The rows below come in pairs that one turn or mirror swaps. Which row does each named row swap with?
Z425: [-14 -16  -8  46 -13  -4  14 -20   6 -14 -17 -23   9  30   1  14 -17  -3
 -19  -2  31 -19  25   2  16  15 -22  24  21   8]
Z980: [ -6  24  17  16   3   1  25  -5  11 -17 -19 -30   3  45 -19 -14   5  15
  43   5  11 -14  -6  17  -6  14 -27  18   0   6]
Z675: [-25 -21 -16  34 -10   9  22 -15  -4 -27 -15  -5   4  35  -8 -30   6  34
   7 -16  -6 -25   2  10  24  28   1   4 -16  17]
Z742: [-11  17  13  22  18  -2  26 -14  19 -19 -17 -26   7  38 -16 -18   3  23
  39   4   8 -18  -6  16 -12  13 -26  10  -3  10]
Z848: [-28 -26  -2  36  14   4  17  11   4 -12   0  -2 -22 -19  17 -10 -15   2
  29 -13  -6   2  -5 -11 -23  16 -14 -10   6 -29]
Z583: [-28 -29 -15  30  -7   8  18 -14  -5 -22 -15  -4   0  35  -9 -36  11  36
  10 -18  -2 -22   2  12  23  26 -11   9 -16  11]
Z607: [-33 -27  -3  32  15   2  16  10  -2 -10   5  -2 -16 -19  15 -13 -13   3
  30 -12   0  -4  -8 -15 -21  19 -14 -11   5 -30]
Z509: [  4  -3  12  39 -17   0  25  23 -11 -26 -16 -30  25  18  13 -18  -1 -16
   7 -10  17  -1  20   9  25  25 -17   7   0 -21]
Z527: [-39  12  -6  49   1   8  11  -8  -2   0  -5  -7  13   2 -11 -16   3 -12
  -1   6  24 -16 -24 -17  33   6  -5   9  17 -17]
Z332: [-33  -9 -25  25   6   0  -2  -5   0  -1  19  20 -17  16  -9 -13  17  16
   5   9   4 -23   6  -9  -8  25 -28  23  -3  15]
Z195: [-17 -24  -9  24  22  -2  25  13   5 -10   5  -8 -23 -14  20 -11 -17   0
  29  -6  -6  -1  -3   0 -19   8 -28 -12  -6 -28]
Z497: [ 23 -12 -27  33 -16   6  16  10 -12  17   4   3 -12 -17   3 -10  -8  20
  25   4   7   9 -10 -16  11   7   0   8   7  25]
Z106: [-13 -27 -15  35  17  21  -9 -32  -1  -9  -9  -8 -19  25 -21  -2  -4  14
  21  20  15  17  -8 -14   7  36 -19  23  -6   9]
Z813: [-23  24 -12  33   2   0   8  11   9   2   8  -5 -13 -18   2  14   1  12
  10   0   5 -23  -1 -10 -10  -9 -30  12  24   2]
Z992: [ -7  11  19  24   1   5  18  -3   6 -17 -23 -38   8  40 -27  -5  13  24
  35  11  10 -15  -4  11  -6  16 -18  16   4  17]
Z811: [-24 -24 -13  35 -11   1  27 -17  -3 -26 -16  -1   5  31  -6 -31   2  36
  20 -24   0 -21  -1  12  20  30   5   5 -12  15]
Z573: [-34   9  -8  44   5   5  17  -7  -1  -2  -4  -3   7   4  -9 -21   5  -9
  -7   1  31 -12 -27 -18  32   6 -14  12  20 -19]
Z259: [-35  10 -15  30  11   2   7   2   7   8  16   7 -18  -3  -1  -1  11   7
   5   8   8 -17   0  -9 -13   3 -38  18  22   8]
Z45: [  2  -5  11  36 -23   1  25  18  -9 -26 -18 -31  23  10  15 -16  -1 -16
   1  -9  15   4  16   9  24  28 -17  12   1 -18]
Z225: [  4  -9 -22  30 -25   9  12  17 -21   9  -5  -3 -15  -6  -8 -11   1  29
  39  -6  -5   4  -8 -18  -2  13   9   9   5  23]
Z85: [ 16  32  -8  38 -11   4   7  -3   3 -14   5 -18  -4 -14  -9  -4  -1  17
  30  11   0 -20 -10 -20   2 -14 -15   4  10 -14]
Z66: [ 26  15  -7  47 -12  15  -4 -15   1 -25   1 -17  -4   2 -15 -14   7  14
  46  20   3 -13 -18 -12   8   6  -9   5  -2 -13]
Z494: [-26 -24  -3  35  13   0  16   8   6  -9   4  -5 -15 -20  20 -11 -12   0
  25 -12  -3   1  -6 -10 -25  20 -16 -12   3 -27]
Z25: [ 14 -10  11  35 -11   7  17  18  -8 -35  -8 -30  18  19  16 -21  -9 -24
  17   3  15  -6  16  13  16  33 -20  12  -9 -24]
Z316: [ 14 -17 -35  44 -15   9  13  -2   1  25   3   2  -7  -5  10  -6 -12  12
  12   9  17   1  -3 -10  20   2  -4  11   8  32]
Z976: [ 22  13  -5  42 -12  13  -9 -19   2 -23  -1 -17  -2   7 -26 -10   2  23
  45  16   8 -13 -19 -10   3  -3  -8   6   3  -7]
Z356: [ -4   8 -26  20  19  25  27   3  24  -1  -8  -2  12  15 -12 -11  14  12
   4   4   4  -1  -7  11  41  -7 -17  12 -23  -2]
Z438: [ 10 -13  10  42 -15   4  15  16 -13 -41  -8 -34  13  20  16 -16   0 -24
  10  -1  16 -14  13  10  16  30 -17  11  -6 -22]
Z768: [ -6 -20 -24  17   4  25  17   3  12 -19 -20 -21  -9  25 -14  24  -9  33
  22  -2 -17  -8  23  18  15  -4 -11   1 -23   1]
Z135: [-16 -21  -6  29  23   7  23  12   5 -15   6  -7 -14 -12  18 -14  -9  -1
  35  -2  -6  -6  -7   6 -24  15 -28 -13  -3 -29]
Z492: [ 19 -11 -30  40 -24   8  13   7 -11  19  -2  -2  -3 -12   2  -9  -3  16
  19   6   6  10  -3 -15   6   3   2  11   1  29]
Z729: [ -5 -21  -9  33   5  27  13   6  -1  -1  -6 -25 -18  15 -21  18 -25 -11
  37  18  16 -21  12 -14  -2  -6  16  10   0  13]
Z867: [-28 -32 -12  32  12  10  -5 -19  -6   9 -14 -13 -18  20 -10  11  -7  12
   8   4  12  25   4 -12   5  43 -27  18   0  12]
Z442: [-16 -25  -9  31  24   4  20  14  13 -13   9  -7 -15 -12  20 -13 -15  -5
  30  -3  -4  -3  -7   2 -19  16 -22 -10  -8 -30]
Z236: [ -3  33  -9  36   3  -3   8  11   0  -2  11 -11  -7 -15  -1   7   2  15
  23  -3  -1 -20 -15 -11 -14 -16 -23   9  23 -10]
Z381: [-21 -26 -16  37   9  16 -14 -32  -4  -2  -7  -7 -20  23 -19  -2   0   6
  22  19  15  19  -4 -13   5  39 -16  18  -7   9]
Z599: [ -1 -22 -26  12   9  24  23   4  10 -21 -23 -16 -11  23 -11  18  -9  28
  24 -11 -17  -8  28  12  19   2 -15   0 -28 -11]
Z937: [ -4 -11  -7  17  32   5  30  -3  29 -18   1  -9  -6  12   8  -6  -7   4
  34   4   4  -2  -1  22 -22  14 -34  -5 -16 -16]
Z566: [-22  -9  -4  40 -17  -6  14 -20  -1 -24 -21 -25   6  35  -2  14 -20   4
 -11  -8  21 -25  26   5  15  24 -20  18  17   6]
Z760: [ -9 -21 -13  34   5  25  22  14  15  -4 -11 -30 -17   6 -10  33 -16  -9
  34  17   9 -19  -2  -8 -10  -8  16   7   0   4]
Z569: [  6 -13  11  45 -17  10  18  20 -10 -34 -12 -32  19  19  13 -17  -3 -27
  19   4  17  -9  17  13  21  26  -4  13  -7 -19]
Z258: [  1 -18 -26   9  14  23  15   5  11 -22 -17 -22  -6  28 -15  17  -2  29
  22  -2 -14  -3  20  10  24  -1  -9   4 -31  -7]
Z323: [ -2 -16 -11  33   8  26  18  19  13  -3 -11 -31 -13   4 -11  25 -19 -12
  29  21  13 -16  12  -7   0  -7  16  17   1  16]
Z781: [-17  -4   3  26 -14  -5  28  16 -14  -6 -24 -29  16  11  13  -3  -3  -3
  -9 -26   7  14  16   1  23  30 -29   4  11 -14]
Z344: [-11  -4   7  26 -15  -3  35  20 -11  -9 -25 -31  21  13  15  -7  -1  -3
  -3 -22  12   9  20  13  24  26 -29  11   4 -13]
Z495: [-23  21 -20  25   8  -2  11  10   3   9   9   3 -14 -12   4   7   4   5
   7   5   3 -16  -6 -16 -19  -5 -31  16  26   5]
Z746: [ -4 -31  -8  44   4  19 -16 -29  -4 -11   0 -11 -16  24 -22  -3  -8  12
  28  18  16  12  -4 -17   7  30  -8  12  -9   4]
Z458: [-19 -17 -16  39 -21   3  31  -8  -1 -14 -28 -14   9  26  -4 -22  -4  39
  17 -26  -7 -21  -2  11  31  13  13  -1 -11   9]
Z511: [  5 -11   9  42 -20   2  23  13 -12 -26 -19 -33  22  15  17 -15  -3 -18
   3 -10  15  -3  16  11  21  28 -16  13   3 -20]
Z806: [-13   7 -31  27  18  19  25  -5  18   8 -14  -1  18  16 -12  -8  11   0
  -3   8  20  -4 -18   2  45   0 -15  13 -11   0]
Z169: [-23 -14   1  39 -14  -1   9  -8  -4 -34 -21 -38  -7  36  -3  26 -21  18
   1 -16  -1 -23  31  10  10  15 -13  19   2  -6]
Z643: [-38 -21 -11  25   6   8   8  -4 -10   8 -14 -17 -13  17  -2  19   0   5
  -7 -11   9  28  13  -7   9  41 -31  14   6   9]
Z854: [-26 -20 -17  35  -3   8  13 -18  -1 -16 -10  10   0  39  -2 -31  11  34
   7 -10   4 -26   1   8  12  28 -15  18 -10  22]
Z392: [-32 -19  -6  20   8   7   5  -3  -8  12 -20 -14  -6  14  -3  17  -7  10
  -2 -12   7  28   9  -7   1  40 -32  20   3   5]
Z816: [ 16 -12 -26  32 -18   8  19  16 -10  14   2   1  -6 -15   2  -9  -3  14
  30  -4   6  11  -4 -13  13   8   5  10   1  32]
Z876: [-27 -27 -19  36 -12   3  22 -17   0 -20 -17   4   1  31  -8 -32   1  41
   8 -15  -2 -25   1  13  17  20  -6  14 -19  14]
Z875: [  6 -10 -29  44 -20  -6  19 -25  19   4  -6  -8   8  18  11   2 -15   2
 -16   6  26  -6   8   6  27  12 -15  20   8  13]
Z69: [  1 -16 -31  11  21  27  19  13  10 -14 -15 -12  -7  18 -13  14   2  27
  14  -1 -12   0  13  15  26  -3 -12  14 -35  -8]
Z298: [-18 -21  -6  25  24   7  24  10  10  -8   2  -6 -13 -10  18 -14 -11   4
  36 -11  -4   1  -5   3 -28  16 -26 -10  -5 -25]
Z123: [-32 -21  -4  29  17   0  20  10  -5  -3   8  -2 -20 -18  19 -16  -9   2
  29  -8  -8  -4  -4  -8 -23  18 -21  -4   5 -31]
Z399: [  0  -8  12  31 -17  -3  26  23 -15 -29 -15 -26  22  16  14 -21  -2 -18
   7  -8  18  -2  22   8  25  28 -14  16  -1 -22]
Z506: [-43 -21   2  44  -1   4   8   4 -12  -9   6  -5 -18 -20  10 -16 -12  -4
  25  -8   8 -13 -14 -22 -13  17  -9   2  15 -26]
Z37: [ 21 -19 -29  38 -17  11  13   2 -10  23   4  -5  -6 -18   6  -8   0  14
  20   7   9  12 -12 -13  14   3  -1   8   6  22]
Z679: [-24  -3   1  37 -16  -8   4 -15  -1 -24 -20 -29   0  30  -3  18 -19  15
  -4 -12  19 -29  32   2   6  18 -23  19  17   0]
Z449: [-14 -15  -9  22  -6  10  10  -6   2 -35 -22 -29 -14  26 -10  26 -14  34
   9 -12 -15 -20  36   1  10  15 -18  11 -13  -9]
Z211: [ 24  11 -10  42  -6  12 -11 -18   7 -23   2 -20  -2   9 -18  -8   8  19
  45  22   3  -6 -22 -11   9   3   0   2  -6  -9]
Z974: [-13 -14 -11  25   6  20  24   9  21   5 -16 -32 -20   3 -19  18 -20   6
  30  15   5 -18  -6  -3  -4 -21  13   2   5   9]
Z91: [-25  14 -20  35   9   9  19  -3   7   7  -8  -3  18  11 -15 -21  15  -8
  -6   4  25 -17 -22  -7  41   2 -12  14   2  -5]
Z40: [-42 -16   0  46  -3  -2   8  10 -12 -13  -1  -5 -14 -19   6 -15  -7  -3
  14 -11   2  -8 -17 -25  -3  19 -11   1  22 -26]
Z171: [ 15 -15  10  35 -15   9  19  15  -9 -33 -14 -36  13  19  14 -14  -8 -25
  15   0  14  -8  19  14  18  24 -16   9  -3 -23]
Z696: [-23  -9 -15  28  -5   5  41   3  18   4 -27 -26  -4   5  -3  14 -20  30
  27 -17  -6 -13  -6  -1  10 -13  14   0   7   9]
Z941: [ -6  19   8  28  14   7  33  -9  27 -17 -22 -24   6  31 -10  -6  14  21
  31   2   2 -11 -13  25  -4  13 -26  15  -4  13]
Z190: [ 17  -3 -11  50  -4  13 -14 -30  -4 -22   5 -20  -2  16 -25 -16   1  16
  43  21  13  -4 -18  -6   9  13  -6  -2  -9  -7]
Z308: [ -6   9 -29  28  19  31  23  -8  18   4  -9  -7  15  16 -15 -10  11  -5
  -2  11  14  -1  -9   0  44  -3 -15   5 -14   1]
Z959: [-12  12  10  28 -27   4   5   7 -20 -13 -15 -26   1  27 -23  -7  15  22
  43  -3   3 -13  -4 -16  -6  19   1  18  13  20]
Z994: [ 15 -16   3  37  -4  22   4  11   3 -35   2 -25   3  19  -3  -4  -6 -37
  24  29  24 -14  18   9   8  13  -4  13  -6 -10]

Swapped with Z781: Z40
Swapped with Z323: Z742
Swapped with Z992: Z974
Swapped with Z344: Z506
Swapped with Z169: Z236
Swapped with Z679: Z813
Swapped with Z258: Z211
Swapped with Z976: Z768
Swapped with Z190: Z69
Swapped with Z867: Z91
Swapped with Z941: Z729

